In the rows, 128 means zero.
Each named turn below is shown by a few rows before and after it. Which turns, in which order, take the first row of each later pair to the second? The first pair is answered.
turn K980:
[140 116 100 165 126 128 105 134] |-> [121 133  96 169 125 137 133 138]
[ 96 104 124 124 141  99 122 116] |-> [ 93 104 125 126 141 102 124 117]
[146 104 130 137 126 130  86 106] |-> [124 103 122 165 130 148 108 109]
turn K485:
[142 127 171  66 111 104 112 111] |-> [117 136 174  71 112 123 126  92]
[151 144  91 113 119 109 159 143] |-> [131 151  94 115 120 121 172 127]
[116 137 121  87 132  97 128  92] |-> [ 99 143 130 110 131 137 137  77]
[161 138 143 116 114 108 127 162] |-> [137 146 141  99 117  95 145 146]
turn K586:
[146 170  96 102  91 142 118  90] |-> [ 67 172 154 132 127 150 127 141]
[131 144 132 174 156 139 133 184] |-> [140 107  83 155 159  80 128 136]
[ 99 147 147 121 166 133 161 112] |-> [138 143 112 104 148 123 155  82]
[147 124 148 114 128 138  85  92] |-> [119 127 172 126 139 145  89 114]
Then:
(two turns a pair)
[147 158 122 146 112 163 147 148] |-> [160 164 123 118 109 141 142 154]	K980 K485
[154 110  98 180 125 150  86  99] |-> [101 124  94 194 137 155 134 106]	K980 K586
[134 148 163 106 110 190 117 100] |-> [ 70 111 164 105 146 128 123  93]	K586 K980
[116 119 117 129 128 138 123 112] |-> [110 121 123 132 129 141 124 118]	K586 K586
[146 169 115  86 101 170 144 114] |-> [166 155 118  74 100 153 116 108]	K980 K485
[147 150 117 125 112 143 151 131] |-> [104 133 135 150 136 140 150 144]	K586 K485
[117 126 117 110 142 115 122  93] |-> [140 148 136 121 129 162 116 114]	K980 K586
[128 118 107 176 124 144 134 133] |-> [111 130  95 151 125 121 161 122]	K980 K586
[ 49 158 130 135 116 150 166 100] |-> [ 90 180 125 129  93 181 163 100]	K586 K586
[ 98 176 138 120 104 176 163  91] |-> [ 87 135 138 170 119 187 141  89]	K586 K485
[ 73 162 170 142 136 165 157 163] |-> [165 182 127 116  90 188 147 130]	K586 K586
[145  87  94 116 124 113 129 127] |-> [111 101 100 118 126 131 151  99]	K485 K485
[139 121 108 109 130  92 132 139] |-> [158 137 130 131 122 140 121 163]	K980 K586
[119 123  82  91 125  70 141 111] |-> [167 171 136 119 101 171 119 166]	K980 K586
[173 159 131 123 102 153 143 123] |-> [182 140 131 136 104 153 124 121]	K980 K980
[103 138 140 169 122 161 127 143] |-> [ 95 117  95 149 125 109 143 101]	K586 K980
[105 125 104 131 146 150 134  95] |-> [115 116 111 151 150 161 119 112]	K485 K586
[117 119 163 140 131 167 110  71] |-> [148 115 161 158 126 178  95 105]	K980 K485
[ 97 147 137 147 148 140 143 180] |-> [159 165 112 132 116 162 136 163]	K586 K586
[ 99 137 184  91 136 124 108 120] |-> [120 114 146  88 130 106 100  79]	K485 K586
[139 160 150 107 102 162 119  90] |-> [174 146 145 106 101 144  97 117]	K485 K485
[137 153 153 127 104 155 110 160] |-> [ 87 104 131 132 134  90 113 137]	K586 K980
[114 155  73 110 114 108 202 102] |-> [136 178 114 153 106 187 187 151]	K586 K485
[104 131 108 100 107 103 157  95] |-> [133 162 154 105  94 159 136 135]	K980 K586
[123  92 158  99 146  69  82 141] |-> [119 119 193 113 144 113  84 176]	K586 K586
[134 137  98 125 124 120 132 132] |-> [124 148 122 133 129 137 129 153]	K980 K586
[131 130 149 141 138 141 109 165] |-> [118  99 110 151 146 108 117 133]	K586 K980
[ 69 106 123 120 155 117 149  92] |-> [132 103  98 139 127 162 128  66]	K485 K586
[ 80 149 141 157 132 177 160  96] |-> [ 97 138 103 112 125 123 162  57]	K586 K980
[ 92 135 137 163 145 150 146 162] |-> [101 158 148 140 137 152 150 171]	K980 K485
[154 128 126 100 113 123 109 101] |-> [113 109 135 108 136  97 114 105]	K586 K586
[150 135 117 103 127 109 157 118] |-> [143 143 161 125 134 144 140 155]	K980 K586
[110 139 149  95 133 121 120 142] |-> [129 148 145  91 125 132 119 139]	K586 K586
[153 150 164  99 114 160  98 107] |-> [ 94 104 172 133 150 131  91 111]	K980 K586
[119 109  98 155 130 141 137  88] |-> [ 97 112 116 164 140 147 141 104]	K586 K586
[115 141 103 142 125  99 145 158] |-> [149 147  96 128 114 103 134 151]	K586 K980
[ 90 106 106 135 138  92 183 134] |-> [167 157 112  94  96 132 173 139]	K980 K586
[131  93 166 141 135 122  91 138] |-> [152  84 115 147 122 118 107 101]	K980 K586
[110 117 127  72 141  92 141  83] |-> [ 74 133 170  92 155 118 147 122]	K586 K586
[ 95 148 126 145 134 145 169 139] |-> [136 153 144  78 124 105 129 135]	K980 K980
[125 131 131 106 126  97 116  74] |-> [147 155 162 136 115 164 106 106]	K980 K586
[141 112  99 124 128  91 139 105] |-> [ 94 113 135 143 150  99 146 136]	K586 K586
[147 173  64 110  90 149 168  75] |-> [ 47 157 139 171 141 168 170 138]	K485 K586
[145 176 146 113 136 186 124 112] |-> [ 82 119 155 129 183 110 111 136]	K485 K586
[144 135 109 128 118 156 138 123] |-> [ 95 128 133 132 140 139 143 140]	K980 K586
[157 107 106 157 146 143 103 143] |-> [121 148 100 146 142 155 162 150]	K980 K980
[110 108 134 119 136 100 119 108] |-> [ 98 116 138 127 136 119 132 100]	K485 K980
[125 146 166 125 159 135 152 111] |-> [140 147 169 131 155 147 143 120]	K485 K980
[ 70 168 153  79 148 122 174 112] |-> [ 84 116 104 107 148 110 153  50]	K485 K586
[151  96  96 163 130 104 119 143] |-> [126 103  89 148 134  85 143 135]	K485 K980
[164 131 128  89 111 123 101  98] |-> [161 105 117 108 120 111  92  96]	K980 K485
[148 136 130  85 117  78 104 123] |-> [129 178 151  88 106 136 132 112]	K485 K586
[ 73 165 110 104 125 109 181 108] |-> [ 80 184 126 109 119 135 182 125]	K586 K586
[131 152 119 138 127 159 166 100] |-> [ 96 154 148 120 145 131 165 116]	K980 K586
[129 133 167 120 130 146 105 136] |-> [131 132 161 101 133 119 107 141]	K485 K485
[116 133 118 108 141 100 109  97] |-> [127 157 130 121 127 154 115  94]	K485 K586
[155 118 101 147 112 147 126 130] |-> [125 107 125 155 133 127 121 166]	K586 K485
[128 129 146 149 128 139 116 140] |-> [119 146 148 135 124 138 135 143]	K980 K980
[142 130 104 144 133 126 154 158] |-> [130 132 111 132 139 114 157 162]	K980 K586
[116 123 124 101 125 126 116  94] |-> [137 139 145 113 117 160 107 125]	K586 K485
[165 125  99 165 129 122 140 212] |-> [140 143  92 129 131  90 172 205]	K980 K485
[158 146 138  97 120 126 117 157] |-> [ 92 135 151 104 144 110 135 146]	K586 K485
[157 139 142 121 132 130 100 141] |-> [117 119 147 140 153 118 106 146]	K586 K980
[137 157 100 135 110 133 171 160] |-> [119 146 110 106 122  87 162 159]	K586 K980
[105 117 152 141 156 153  98 154] |-> [112 113 143 113 160 110  97 165]	K485 K485
[128 127  98 106  96 139 161  50] |-> [ 99 161 174 127 106 192 158 115]	K980 K586
[122 145 141 112 122 117 127 152] |-> [126 139 146 106 121 115 115 141]	K485 K980
[ 91 128 163 128 110 131 118 118] |-> [104 126 166 135 106 141 107 124]	K980 K485
[114 154 150  65 111 119 119  44] |-> [ 71 145 182 115 130 159 118  57]	K485 K586
[107 153 149 115 127 134 135 128] |-> [107 121 126 121 135 106 127 104]	K485 K586
[131 112 106  89 125 103 123  75] |-> [126 114 120 131 121 165 120  64]	K485 K485
[ 81 129 148 183 144 146 137 151] |-> [ 96 155 158 167 134 157 143 168]	K980 K485
[157 155 117 104 112 157 140 159] |-> [171 139 116  93 114 138 116 154]	K485 K980
[104  72 188 150 143 130  68 115] |-> [138  99 196 150 123 171  65 126]	K586 K586
[118 143 119  80 131  86 150 110] |-> [136 178 145  97 113 154 150 130]	K586 K485
[140 129 129 117 130 110 132 134] |-> [134 128 132 114 132 109 130 120]	K485 K980
[146 116 123 151 134 132 124 177] |-> [120 105 104 126 144  88 140 147]	K586 K485
[136  90  78 167 144 101 131 125] |-> [102 101 116 185 156 122 137 158]	K586 K586
[ 79 150 158 113 143 105 151 144] |-> [152 150 133  75 116  94 119 115]	K980 K586
[136 129 118  89 128  74 121 138] |-> [ 83 150 135 125 128 148 152  91]	K485 K485
[126  87 117 172 144 109 117 131] |-> [102 101 109 165 147 101 146 133]	K485 K980
[ 76 146 109 138 139 117 185  84] |-> [105 120  94 175 133 142 159  68]	K485 K586
[162 150 118 118 112 156 151 140] |-> [153 120  91 109 122 110 150 112]	K586 K586
[116 123  91 108 132  72 150  99] |-> [ 68 138 142 131 151  99 158 144]	K586 K586
[151 102 106 151 128 122 104 139] |-> [115 114 102 114 134  92 135 114]	K485 K485
[ 84 103 156 163 161 124 120 151] |-> [ 85 121 159 163 154 140 133 162]	K980 K485
[121 140 177  96 138 114 106 159] |-> [102 135 146  80 134  98 127  96]	K586 K485
[141 131 119 128 113 149 153 130] |-> [105 125 139 125 131 130 153 144]	K980 K586
[140 100 108 130 110 150 107  84] |-> [ 98  86 121 139 132 130 111  91]	K586 K586
[158 129 128 146 120 135 127 145] |-> [156 114 112 140 123 113 125 130]	K586 K586
[153 107  95 153 145 132 110 107] |-> [124 149 127 157 143 169 141 143]	K586 K980
[ 91 120 166 140 151 147  96 144] |-> [ 94 120 160 149 152 146 103 160]	K485 K980
[ 92 124 137 108 150 132 121 165] |-> [139 116 101  83 131 115 107 129]	K980 K586
[104  92 130 129 158 110 118 132] |-> [ 88 110 128 125 157 114 143 134]	K980 K980
[116 105 115 130 161 119 171 129] |-> [167 126 106 112 135 140 162 121]	K586 K980
[ 70 139 118 105 129 105 168 103] |-> [141 176 139  75  96 141 139 116]	K980 K586
[148 165 131 110 109 123 142 174] |-> [139 158 132  86 115  95 135 154]	K980 K485
[175 129 129 106 102 152  98  90] |-> [ 87 136 186 129 139 153 117 139]	K586 K980
[140 125  96 128 124 108 146 149] |-> [121 123 106 135 134 106 148 158]	K586 K586
[101 148 144  92 121 123 172 103] |-> [ 90 118 132 122 130 125 161  77]	K485 K586
[160 167  93 126  98 141 181 124] |-> [181 165 100 108  93 133 160 124]	K485 K980
[178 157  95 108  88 151 148 136] |-> [161 162  92  93  90 138 161 124]	K485 K485
[ 93 114 141 104 133 126 116 132] |-> [125 112 114 101 118 133 112 102]	K485 K586
[111 137 129 113 128 131 138  86] |-> [148 124 135 147 123 159 107 111]	K485 K485
[132  94  98 155 136 116 102  95] |-> [125 102  93 177 136 133 121 111]	K980 K485
[118 118 128 175 130 188 109  81] |-> [120  88 142 187 149 150  81 136]	K485 K586
[144 139 130 108 106 146 115 105] |-> [149 138 126 103 107 136 113 109]	K485 K485
[144 112 105 142 109 114 145  96] |-> [102 104 127 154 130 105 149 113]	K586 K586
[160 120  72 202 123 186 153 165] |-> [167  95  39 188 125 147 150 132]	K586 K586
[133 133 144 146 135 139  91  80] |-> [146 127 154 150 139 133  76 109]	K586 K485
[107 124 139 162 163 133 130 168] |-> [110 154 148 114 154 115 144 172]	K980 K980
[176 123 122 151 102 177 115 118] |-> [ 77 100 135 172 147 139 145 129]	K980 K586
[119 139 115 107 133 117 146 138] |-> [123 148 118 112 128 139 149 131]	K586 K485
[104 140 106 145 134 160 165 123] |-> [158 122 101 153 131 148 127 162]	K485 K485
[123 128 131 138 128 150 172 133] |-> [124 120 119 111 130 115 169 115]	K586 K980
[107 149 151 135 120 192 136 100] |-> [ 84  82 140 153 157 117 105 119]	K485 K586
[151 137 109 106 114 120 131 115] |-> [145 128 107 109 119 115 127 104]	K980 K485
[ 92 132 130 113 141 107 142 100] |-> [149 159 136  99 113 143 126 106]	K980 K586
[168 157 125 134 115 129 135 137] |-> [148 163 123 116 118 111 150 125]	K485 K485
[168 139 121  85 131  76 139 195] |-> [107 161 137  74 141  84 178 173]	K586 K485
[113 118 126 148 135 127 154 112] |-> [142 108 125 158 132 130 132 133]	K485 K485
[150 141 121 104 114 125 144 121] |-> [106 143 145 118 129 134 153 132]	K485 K586
[ 94 158 152 103 125 136 109 160] |-> [138 167 129  91 105 146 105 142]	K586 K586
[100 118 115 138 144 117 145 111] |-> [144 151 113 114 118 141 147 110]	K980 K586
[ 98 144 163 143 116 156 131 131] |-> [120 148 169 134 111 155 118 144]	K980 K485
[163  84  92 106 136 107  88  83] |-> [178 131 155 106 132 146  81 182]	K586 K485
[164 145  95 123 107 136 135 116] |-> [102 154 145 141 133 146 147 159]	K485 K586
[122 144 138 108 129 109 126 148] |-> [113 149 129 105 125 115 138 123]	K586 K485
[165 135 144 102 117 131  84 157] |-> [155 106 134 110 128 109  72 141]	K485 K980
[ 71 110 152 126 152 118 126  93] |-> [153 139 120  96 110 143 120  69]	K980 K586
[130 132 150  85  89  88 135  96] |-> [120 137 166 132  84 158 135  81]	K485 K485
[129 115 152 152 139 140 105 148] |-> [107 143 149 141 136 145 141 153]	K980 K980
[141 120  99 153 115 138 140 145] |-> [141 124  96 137 116 119 145 151]	K485 K980
[136 118 109  90 113  94 117 100] |-> [148 148 160 109 107 155 103 146]	K586 K980
[125 175 144  96 108 164 129 156] |-> [141 161 145  74 109 137 104 150]	K980 K485
[145 144 163 132 122 182 108 124] |-> [171 136 156 125 119 157  95 150]	K980 K485
[131 119 108 122 127 134 124  93] |-> [120 137 133 137 127 167 131 119]	K980 K586
[104 125  46 140 126  86 177 122] |-> [ 83 148  63 134 121 120 191  92]	K980 K485
[ 92 115 186 124 150 115  79 117] |-> [159 107 124 118 120 116  77  67]	K980 K586
[132 136 125 125 117 114 142 164] |-> [110 134 118 119 121 107 155 140]	K586 K485
[129 115 113 159 124 154 124  96] |-> [127 112 136 170 133 153 114 138]	K485 K586
[121 144 184  91 122 103 171 157] |-> [116 133 192  80 125  97 152 129]	K980 K485
[153 159 134 104 118 136 118 118] |-> [109 133 161 135 147 130 106 139]	K980 K586
[147 124 126 111 126 150 120 114] |-> [137 119 121 128 129 160 127 113]	K980 K980
[ 99 137 137 125 141 105 147 159] |-> [123 123 146 112 140  90 113 155]	K980 K980
[111 130 151 113 103 118 112 135] |-> [116 125 135 108 100 112 114 116]	K485 K586
[132 145 123 156 114 177 137 135] |-> [103 105 125 159 144 110 122 161]	K485 K586
[149  94 148 100 132 114  90 115] |-> [141 101 163 141 132 161  94 137]	K586 K980
[150 123 111 114 123 127 110 121] |-> [134 119 102 147 127 146 124 122]	K980 K980
[126 152 157  96 116 163 104 133] |-> [ 91 106 150 107 142 117  91 120]	K980 K586
[121 155 123 117 120 148 166 119] |-> [143 160 131 112 114 156 150 128]	K485 K980
[109 111 136 151 140 130 155 131] |-> [134 130 139 150 126 156 155 138]	K586 K586
[175 140 135 108 109 142 104 106] |-> [105 113 166 160 145 145 105 136]	K980 K586
[130 134 112  88 138  79 143 154] |-> [170 146 137 107 124 130 113 177]	K980 K586
[143 126 140 135 146 105  89 168] |-> [125 115 132 130 155  85  95 152]	K485 K980
[165 101 146 141 141 136 110 138] |-> [133 111 137  98 147  90 138 119]	K485 K485
[122 175 126 111 113 136 171 124] |-> [105 163 163 100 132 111 144 142]	K980 K586
[127 123 104 133 131 119 127 139] |-> [119 129 104 132 131 122 136 135]	K980 K485
[183 145 116 104 118 108 133 134] |-> [180 111 106 160 128 130 119 131]	K980 K980
[122 105 149 137 164 113 118 150] |-> [152 115 114 100 144  98 129 110]	K586 K485
[135 117 141 103 118 106 127 134] |-> [130  94 134 143 123 123 119 132]	K980 K980
[142 147 171 128 131 149 108 151] |-> [153 127 162 134 137 133  94 156]	K485 K980
[128 113 143 171 142 145 101 170] |-> [112 116 129 115 149  75 121 166]	K485 K485
[129  74  67 119 142  93 152 136] |-> [ 91  88  79 143 144 145 173 102]	K485 K485
[133 157 150  86 112 110 146 141] |-> [141 122 153  92 122  88 109 134]	K586 K980
[149 116 107 163 119 153 119 152] |-> [139 119 119 148 129 128 120 182]	K485 K586
[132 141 118 102 116 109 145  85] |-> [103 151 148 133 123 152 150  98]	K485 K586
[110 129 149 127 135 110 122 190] |-> [158 148 138 119 110 137 117 182]	K586 K586
[141  94 125 147 124 141 108 149] |-> [118 102 116 104 131  94 130 138]	K485 K485
[100 178 133 123 123 125 196 195] |-> [131 189 154  81 112 116 168 191]	K485 K980
[144  86 139 140 124 106 124 143] |-> [154 103 135 111 116  95 134 144]	K586 K485
[130  89 132 160 139 113 104 138] |-> [155 103  94 156 119 127 129 114]	K980 K586
[110 110 143 149 137 111 132 116] |-> [105 121 144 150 135 121 146 120]	K485 K980
[117 146 139 119 137 107 156 171] |-> [123 151 151  97 132 104 144 159]	K485 K980
[135 100  88 115 123  72 141 121] |-> [109 115  98 104 124  86 154  92]	K485 K980
[135 111  83 117 127  64 138 120] |-> [103 112  84 130 131  83 153  91]	K980 K485
[109 108 116 131 147 127 148 109] |-> [143 139 117 113 126 150 152 113]	K980 K586
[107 152 134  87 134 101 146 114] |-> [127 171 140 101 119 151 147 108]	K586 K485
[129 109  80 183 125 113 172 175] |-> [139 150  92 108 112  82 182 178]	K980 K980
[150 125 110 129 148  75 124 196] |-> [176 121 102 147 139  99 114 192]	K586 K980
[130 158 106 103  98  89 178 147] |-> [136 166 160 109 103 113 144 186]	K980 K586
[132 128 108 170 121 107 164 149] |-> [135 134 112 171 118 116 166 154]	K586 K586
[113 115 111 199 140 153 157 170] |-> [161 128  92 187 116 169 152 156]	K586 K586
[118 171 129  99 123  98 129 133] |-> [111 176 141 137 120 156 129 120]	K485 K485
[179 138 128 123 125 130 133 207] |-> [143 142 122  88 135  85 156 193]	K485 K586
[122 132 129  94 134  62 138 188] |-> [120 167 115  67 113  86 169 141]	K586 K485
[157 144  88 141  89 185 143  87] |-> [117  99  68 137 114 121 143  63]	K586 K586
[ 91 131 157 130 124 138  87 130] |-> [109 107 115 141 119 128  86  96]	K586 K980
[126 161 163 112 113 145 130 134] |-> [ 87 131 152 129 130 128 135 102]	K586 K485
[116 113 119 144 139 126 136 126] |-> [144 118 113 141 127 137 131 126]	K485 K586
[125  84 135 117 190  68 109 164] |-> [ 95  85 122 158 196  95 142 167]	K980 K980
[115 123 156 116 155  84 118 161] |-> [ 78 137 166 134 156 126 141 129]	K485 K485
[146 143 125 100 111 107 130  96] |-> [106 158 159 123 121 144 143 111]	K485 K586
[ 94  98 121  75 152  53 133  89] |-> [191 178 140  63  94 155 130 120]	K586 K485
[130 123 117 110 129 120 125  87] |-> [135 148 150 114 124 157 122 119]	K586 K980
[123  94 136  96 136 119  85 128] |-> [112 103 154 103 140 133  88 146]	K586 K586
[175 140 106 108 109 109 122 142] |-> [128 144 155 124 132 118 122 182]	K586 K980
[177 121 105 117 110  92 119 139] |-> [155 111 103 110 118  78 119 110]	K485 K980
[130 140 149 107 126 128 127 134] |-> [132 130 149 106 128 121 118 128]	K980 K485
[110 104 115 145 134 109 135 134] |-> [153 124 102 137 110 140 132 121]	K485 K586
[129  97 144 136 159  70 125 170] |-> [100 105 147 118 162  64 142 144]	K485 K980
[118 106 120 148 140 111 130 151] |-> [111 128 122 127 136 107 149 154]	K980 K980
[ 96 149 129  98 131 103 149 123] |-> [101 164 142 103 125 126 150 138]	K586 K586
[143  78  68 100 137  58 118  40] |-> [105  72  52 162 147  96 153  44]	K980 K980
[108 114 141 152 135 128 100 153] |-> [135 111  91 133 119 106 114 112]	K980 K586
